(in the rows, 128 means zero)
First come named moves, each a turn or a mirror, each shown by rows before and after it. For each pair of rows after them, which moves, in which order, take the first row to the second? The first pair is done for you.
putun:
[121 138 165 134 133 107 135 139 114 111 130] -> [132 148 145 138 102 111 127 131 158 118 129]
[131 177 126 144  51 103 117  95 204  92 120] -> [ 96 144 196 138 155  82 143 123  60  68 129]
[162 166 110 115 116  95 111 132 130 165 123] -> [154 157 129 112 144  88 118 138  92 159 125]
[153  21 183  98 216 217 132 167 107 115 142] -> [184  50 120 106 128 237 108 141 234 139 135]
Tivi:
[126 142 143 124 108 124 132 123 182  94 137] -> [111 160 153 119 124  87 132 121 120  99 138]
[151  75  77 102 180 183 121 143  93 190 121] -> [147  80  79  99 182 175 121 143  80 192 123]
[127 139  72 100 143 151  96 120  77 199 124] -> [139 127  66 102 132 182  96 121 127 196 125]
Pepo:
[103 133 142 130 112  96 159 134 105 130 130] -> [103 113 148 130 130 115 164 141 101 133 132]
[121 119 133 114 157 146 134 156 104 112 104] -> [124 160 104 109 121 114 120 141 107 132  95]
[121 121 164 124 178  93  80 140  60 180 111] -> [117 168 185 137 131  54  78 122  95 148 113]
ver:
[120 114 166 135 149 134 137 132 123 100 131] -> [135 110 148 137 131 154 133 130 162 108 128]
[128 126 123 113 109 121 144 127 131 111 124] -> [126 118 128 112 121 124 147 129 114 111 125]
[108 199 130 118 108  33 114  94  49 140 126] -> [134  66  93  99 201 173 119 140  54 188 127]

Each pair is two moves apart.
[135 102 158 151 137 137 139 131 132 110 145] -> [146 108 103 134 126 139 122 126 120 165 136] -> Pepo, Tivi
[115 138 201 154 124 113 144 125 160  54 136] -> [109 154 200 149 120  89 142 121 135  59 135] -> putun, Tivi
[133 113 130 126 121 150 131 134 144 114 139] -> [123 134 147 127 115 120 134 130 123 101 139] -> ver, putun
[121  98 103  85 199 169 150 138  81 114 120] -> [115 156  76  81 158 107 138 118  56 137 110] -> putun, Tivi
[107 161 161 140 154 103 126 158 118  96 127] -> [132 157  88 130 119 140 104 151 172 149 118] -> Pepo, putun
[117 114 174 144 146 144 141 132 134  95 133] -> [105 146 167 140 136 104 137 124  99 105 130] -> putun, Tivi
[143  86 116 111 142 149 149 160  76 145  84] -> [133  98 138 113 144 128 154 158  60 130  84] -> ver, putun
[144 137 108 136 121 123 149 127 149 124 108] -> [138 117 129 136 147 131 157 135 132 112 112] -> Pepo, putun
[117 151 153 146 127  81 134 117 124 106 147] -> [128  88 139 138 174 148 139 140 123 126 148] -> ver, Tivi
[132  98 104 118 155 159 113 138 121 145 122] -> [136 139  90 123 108 135 106 120 156 144 118] -> Tivi, ver
[121 118 143 140 136 126 150 113 146  88 125] -> [124 101 134 135 149 145 150 119 140 101 125] -> Tivi, ver
[121  91 165 116 175 132 125 130  82 127 125] -> [135 101 100 103 149 139 104 121  94 180 115] -> Pepo, ver
[130 182  95 141  94  66 130 130 104 164 138] -> [155 123  60 135 109 145 125 144 151 190 140] -> ver, ver
[129 134 187 144 119 147 137 134 134  90 142] -> [135 178 131 132  78 110 114 113 121 137 130] -> Pepo, Pepo
[141 199 117 146  75 116 117 107 132 154 138] -> [148 129  95 130 143 175 118 134  87 191 138] -> Pepo, Pepo
[147 142  73 113 148 111 122 123  85 161 122] -> [144 179  92 126 108  81 122 106 118 135 123] -> Tivi, ver
[112 106 118 112 149 136 138 128  95 153 124] -> [106 151 124 119 108  96 134 113 111 141 124] -> ver, ver
[113 127 171 145 142 122 134 122  85  91 139] -> [144 132  79 130 101 151 106 110 127 165 123] -> ver, Pepo
[112 140 158 102 156 125 137 126  92 123 123] -> [111 155 160 106 140 111 135 121 102 114 124] -> Pepo, Pepo
[134 112 154 149 134 149 137 137 185 102 139] -> [131 120 161 152 131 138 138 135 185  96 138] -> putun, ver
[118 120 103 137 151 137 126 126 108 148 115] -> [113 122 128 142 157 128 133 126  99 126 117] -> Pepo, ver
[128 148 102 120 112 114 102 114 117 144 114] -> [127 126 146 137 118 141 114 121 162  97 122] -> Tivi, Pepo
[112 142 128 123 129  76 119 119  87 128 126] -> [117 111 120 116 154 104 119 129  73 141 128] -> putun, ver
[120 147 151 129 115 108 133 116 119 117 145] -> [133 103 130 124 139 159 132 131 132 138 144] -> Tivi, Pepo
[165 144  88 140 110 162 114 108 126 107 117] -> [155 127 105 134 145 164 123 118  81 105 118] -> ver, ver
[124  97 163 129 123 134 117 132 178  91 130] -> [130 143 112 118  85  96  98 112 172 130 120] -> Pepo, Pepo
[152 117  89 132 100 162 123 135 175 170 128] -> [114 164 175 145 110  77 144 128 107 103 137] -> Pepo, ver
[138 138  69 107 105 129 108 113 137 189 112] -> [142 118  70 106 117 153 111 119 142 190 112] -> putun, ver
[135 155 129 134  72  79 126 115 169 112 160] -> [147 134 100 132  73 110 120 119 191 135 157] -> ver, putun
[140 126 154 157 116 169 135 122 223  88 138] -> [120 156 193 161 121 120 143 115 178  59 141] -> ver, Tivi
[114 139 128 148  99 147 142 157 163 107 135] -> [110 110 137 143 137 161 148 169 127 108 137] -> ver, ver
[103 155 135 135 113  74 132 113 149 104 103] -> [ 94 133 158 133 147  82 140 125 119  94 107] -> Tivi, putun
[139  93 160 152 131 183 134 129 194  89 145] -> [115 160 191 155 109  96 137 111 140  68 145] -> ver, Tivi
[140 134  91 109 111 124 120 119 124 166 124] -> [123 143 167 130 118 106 141 120 135  94 137] -> ver, Pepo
[134 106 148 134 107 156 135 146 191 111 127] -> [132 108 156 135 109 152 138 145 189 104 128] -> putun, ver
[135 139 107 127 112 133 131 133 148 142 124] -> [128 120 118 121 146 139 138 146 112 140 127] -> ver, ver
[133 151 136 147 143 105 101 142 153 112 122] -> [136 122 136 143 171 125 105 153 139 115 123] -> putun, ver
[138 116 158 150 130 128 118 120 156  86 131] -> [137 139 144 150 107 109 112 112 162  97 128] -> Tivi, putun
[138 129 125 137  97 139 124 122 191 121 123] -> [116 125 136 120 158 107 129 135  68 141 123] -> Pepo, Tivi
[ 85 135 153 118 107 108 129 132  80 142 114] -> [ 97  93 130 111 128 156 126 145  93 163 113] -> ver, Tivi
[122 160 123 135 106  86 125 113 130 122 130] -> [127 122  96 121 143 118 123 127  97 161 128] -> Pepo, Pepo
[112  95 146 137 178 142 130 135  88 117 132] -> [128 138  71 127 114 124 104 111 125 171 121] -> Tivi, Pepo
[128 114 143 130 148 133 127 139 101 121 136] -> [132 144 109 127 111 114 113 124 115 143 131] -> Pepo, putun
[114 149 137 115 107 122 145 121 142 118 124] -> [119 134 130 114 113 142 145 125 160 121 123] -> Pepo, ver
[132 161  82  79 131 119 138 121 116 165 129] -> [118 128 163  97 171 135 164 137 119  93 144] -> Pepo, ver
[110 109  82 114 139 151 110 113 126 151 113] -> [ 98 154 125 132 105 102 116 100 152 100 118] -> Tivi, Pepo
[128 118 138 138 136 149 138 131 148 134 127] -> [128 138 134 139 118 131 133 122 157 133 126] -> Pepo, Pepo
[127  94 124 126 159 175 118 162 144 132 145] -> [111 117 131 119 169 128 120 155  78 138 144] -> putun, Tivi
[133 142 152 150 105 135 114 124 186  88 126] -> [139 156  83 128  93 122  93 115 154 157 112] -> Pepo, Pepo
[126 172 133 156 104 118 115 121 135 111 137] -> [122 160 121 144 133 117 113 129  83 138 135] -> ver, Pepo
[120 121 147 132 136 115 142 138 107 127 119] -> [127 105 146 134 132 140 144 139 139 123 120] -> Tivi, putun
[124 116  92 111 160 121 121 134  47 181 122] -> [132 138  63 110 121 117 110 120  82 194 118] -> ver, Tivi
[120 139 167 136 135 128 130 132 161  88 136] -> [123 108 157 127 167 156 131 145 140 105 137] -> Tivi, ver
[144 130 123 139 106 138 132 130 180 113 127] -> [143 104 128 138 131 157 136 140 168 114 127] -> putun, ver
[129  89  87 124 164 141 112 123  72 177 109] -> [130 148 134 162  77 109 116  95 192 102 114] -> putun, Pepo
[142 135 108 132 144 138 130 128 154 132 138] -> [141 132 103 126 154 134 130 132 132 140 134] -> Tivi, ver
[126 135 110 131  94 133 123  78 164 112 195] -> [119 140 131 134  99 122 128  76 154  96 197] -> Pepo, ver
[165 116  89 153 119 127 112 130 124 163 129] -> [164  97 100 154 136 147 117 137 125 154 131] -> putun, Tivi
[122 104 149 144 139 150 142 134 167 102 143] -> [111 115 166 143 150 127 148 135 133  95 145] -> ver, ver
[133  84 144 134 145 202 144 139 138 100 149] -> [111 178 157 138  98  94 138 110  95  88 146] -> ver, Tivi
[130 138 148 127 146 125 157 125 102 101 134] -> [139 152 131 132 110 129 148 114 153 103 131] -> ver, ver
[131 158 135 136 119 108 118 130 133 129 121] -> [135 120 146 135 147 147 121 146 139 122 123] -> Tivi, Pepo
[124 111 138 117 165 135 131 140  94 135 136] -> [134 148 131 132 100 123 125 121 173 119 135] -> Tivi, ver
[116  65 155 119 203 161 152 157  81 114 138] -> [105 156 117 110 149  67 132 127  33 147 128] -> putun, Tivi
[150 146  89 116 135 135 105 125 124 168 135] -> [144 106 135 127 172 169 121 142 133 130 145] -> Pepo, Pepo
[118 118 133 163 147 164 141 118 156 115 138] -> [122 151 109 162 112 137 132 102 164 131 135] -> Tivi, putun
[148  94  97 122 122 146 110 111 164 170 101] -> [146 109 102 126 103 131 108 105 179 161 101] -> putun, ver
[124 104 118 125 139 152 120 129 154 143 133] -> [121 132 102 123 117 129 114 118 150 154 129] -> Tivi, putun
[124 116  97 105 132 154 104 126  85 166 127] -> [121 137 161 137  96 144 119 117 167  88 135] -> ver, Pepo
[162  81  56  61 135 179 118 119 106 208 106] -> [122 151 128  68 138  71 133 107  11 157 113] -> ver, putun
[152 108 112 127 131 176 124 123 161 142 123] -> [126 123 152 125 163 129 135 126  77 126 128] -> ver, ver
[120 114 102 127 138 200 136 116 141 118 109] -> [114 137 127 136 113 182 139 110 168  89 112] -> Pepo, Pepo
[139 128 100 123  94 136 125 141 164 171  98] -> [128 122 102 112 129 124 129 148  96 183  98] -> Tivi, ver
[170  84  87 134 145 191 101 147 180 156 141] -> [165 151  96 148  80 137  97 119 216 131 140] -> putun, ver
[100 160 113 133 100 108 139 130 137 139 118] -> [112 117  96 125 128 157 140 144 145 153 118] -> ver, ver
[107 110 127 124 154 128 126 135  76 173 118] -> [115 138 100 124 112 111 114 122 103 188 112] -> putun, Tivi
[130  43 171 119 194 179 143 152 151  98 122] -> [148  45 105 110 166 200 123 145 181 149 112] -> ver, Pepo
[133 141  93 121 128 142 115 127 120 201 131] -> [109 157 191 144 138 104 139 129 113 112 145] -> Pepo, putun
[101 190 143  97  99  69 124 146 120  97 112] -> [109 182  96  83 105  78 113 147  99 144 105] -> ver, Pepo
[101 124 129 150 110 128 132 100 167  98 119] -> [102  90 132 145 145 155 139 114 149 104 121] -> putun, ver
[115 132  94 106 190 120  84 129  91 131 134] -> [121 157  71 107 152 108  76 118 121 144 128] -> putun, Tivi
[110 176 141 130  85  72 124  84 128 117 132] -> [131  93 152 137 120 172 133 110 196 100 137] -> Pepo, ver
[105 171 118 118 112  87 102 116  91 134 120] -> [125 105 130 130 126 176 110 134 184 106 129] -> Tivi, Pepo
[144  74 108 124 148 182 134 143 140 149 115] -> [149 112  79 123 101 156 121 128 170 161 110] -> Tivi, ver
[ 99 188 144 136 110  69 120 121  80 105 126] -> [127  75 112 123 180 193 123 157 103 139 128] -> ver, Tivi
[102 154 139 103 149 106 112 113  41 157 131] -> [133  95 100  97 160 191 108 128 103 184 129] -> ver, putun
[133 123 126 129 117 137 135 119 163 131 134] -> [122 112 143 125 153 128 142 127 110 129 138] -> ver, Pepo
[112 138 183 139 142 101 142 128  93  84 132] -> [119  99 158 125 177 141 142 145  75 115 130] -> ver, Tivi
[124 116 150 137 144 130 135 141 112 133 130] -> [121 144 147 140 120 107 131 132 119 128 129] -> putun, ver
[118 119 118 117 158 105 122 138  63 135  98] -> [128  83 117 118 173 152 128 148  97 132 100] -> Pepo, ver
[134 137  75 115 111 134 121 125 135 173 116] -> [137 102  91 119 135 169 129 138 149 160 121] -> putun, Tivi
[126 158 156 129 121 116 136 133 164  84 133] -> [145 113  99 110 146 170 125 145 163 139 128] -> Pepo, putun
[134 206 129 113  69 123 108 103 201  88 131] -> [136 132 169 119 130 190 128 133 208  58 141] -> putun, Tivi
[131 129  91 120  87 119 132  94 139 150  88] -> [110 136 147 127 110  90 147  97  95 109  95] -> putun, Pepo
[142 157 188 141 108 133 130 143 153 116 135] -> [143 122 162 121 159 156 128 158  89 156 131] -> Tivi, Pepo
[137 184 120 136  79  91 114  97 155 119 143] -> [150 126 134 142 105 158 125 117 204  99 152] -> putun, Tivi
[134 115 125 101 165 159 111 147  97 159 116] -> [136 178 118 111  93 115 100 120 148 144 114] -> Tivi, Pepo
[122 110 151 125 174 136 131 134  77 129 139] -> [144 117 129 137 116 167 121 122 186 122 139] -> putun, Pepo
[122  98 172 174 124 149 146 149 164 111 118] -> [125 154 129 167  72 104 128 128 165 143 108] -> Pepo, Pepo
[114  87  93  84 149 113 113 144  73 127 139] -> [104  86 154 103 146 113 128 147 107  63 151] -> Pepo, Pepo
[139  63 129 125 185 184 123 163 115 145 126] -> [152 126  92 135  86 158 103 131 211 149 121] -> Tivi, ver
[141 130 134 141 130 163 138 118 162 122 135] -> [142 152 116 137 112 145 129 110 164 133 130] -> Pepo, Pepo
[ 99 130 173 142 158 126 134 138  77 131 127] -> [ 98 161 176 147 130 100 131 126  95 122 125] -> Pepo, Pepo
[127 132 125 127 159 111 115 121  88 143 140] -> [129 165 128 138 115  97 112 104 136 125 141] -> Pepo, putun
[126 125 119 131 121 136 138 113 140 142 122] -> [127 113 127 131 134 142 143 117 133 137 125] -> putun, Tivi
[114 175 187 155  93  78 149 111 163  60 147] -> [108 164 203 154 114  80 155 118 138  54 149] -> Tivi, putun
[118 164 180 133 112  84 139 108 134  83 140] -> [134 147  84 102 130 103 115 113  82 180 125] -> ver, Pepo
[125 115 124  89 118 114 110 121 152 138 113] -> [119 124 130  89 119  97 112 118 136 134 114] -> ver, putun
[127 118 117 121 167 118 117 122  80 132 123] -> [131 164 110 131 110  93 109 102 129 125 120] -> ver, ver
[142 146 123 139  81 145 115 110 214 114 125] -> [125 183 144 142  73  92 116 100 168 102 127] -> ver, putun
[114 149  97 130 131 107 133 111  80 179 135] -> [128 121  79 130 134 153 128 117 119 189 135] -> ver, Tivi
[133 131 116  96 154 137 131 142 171 185 148] -> [118 141 142  94 177 104 140 145 116 173 149] -> ver, ver
[140 121  97 127 128 158 131 129 158 157 121] -> [135 128  86 121 135 144 129 128 125 174 118] -> Tivi, ver
[150 104 111 133 105 163 132 141 161  94 157] -> [141  91 106 118 146 153 135 151  82 120 154] -> Pepo, putun
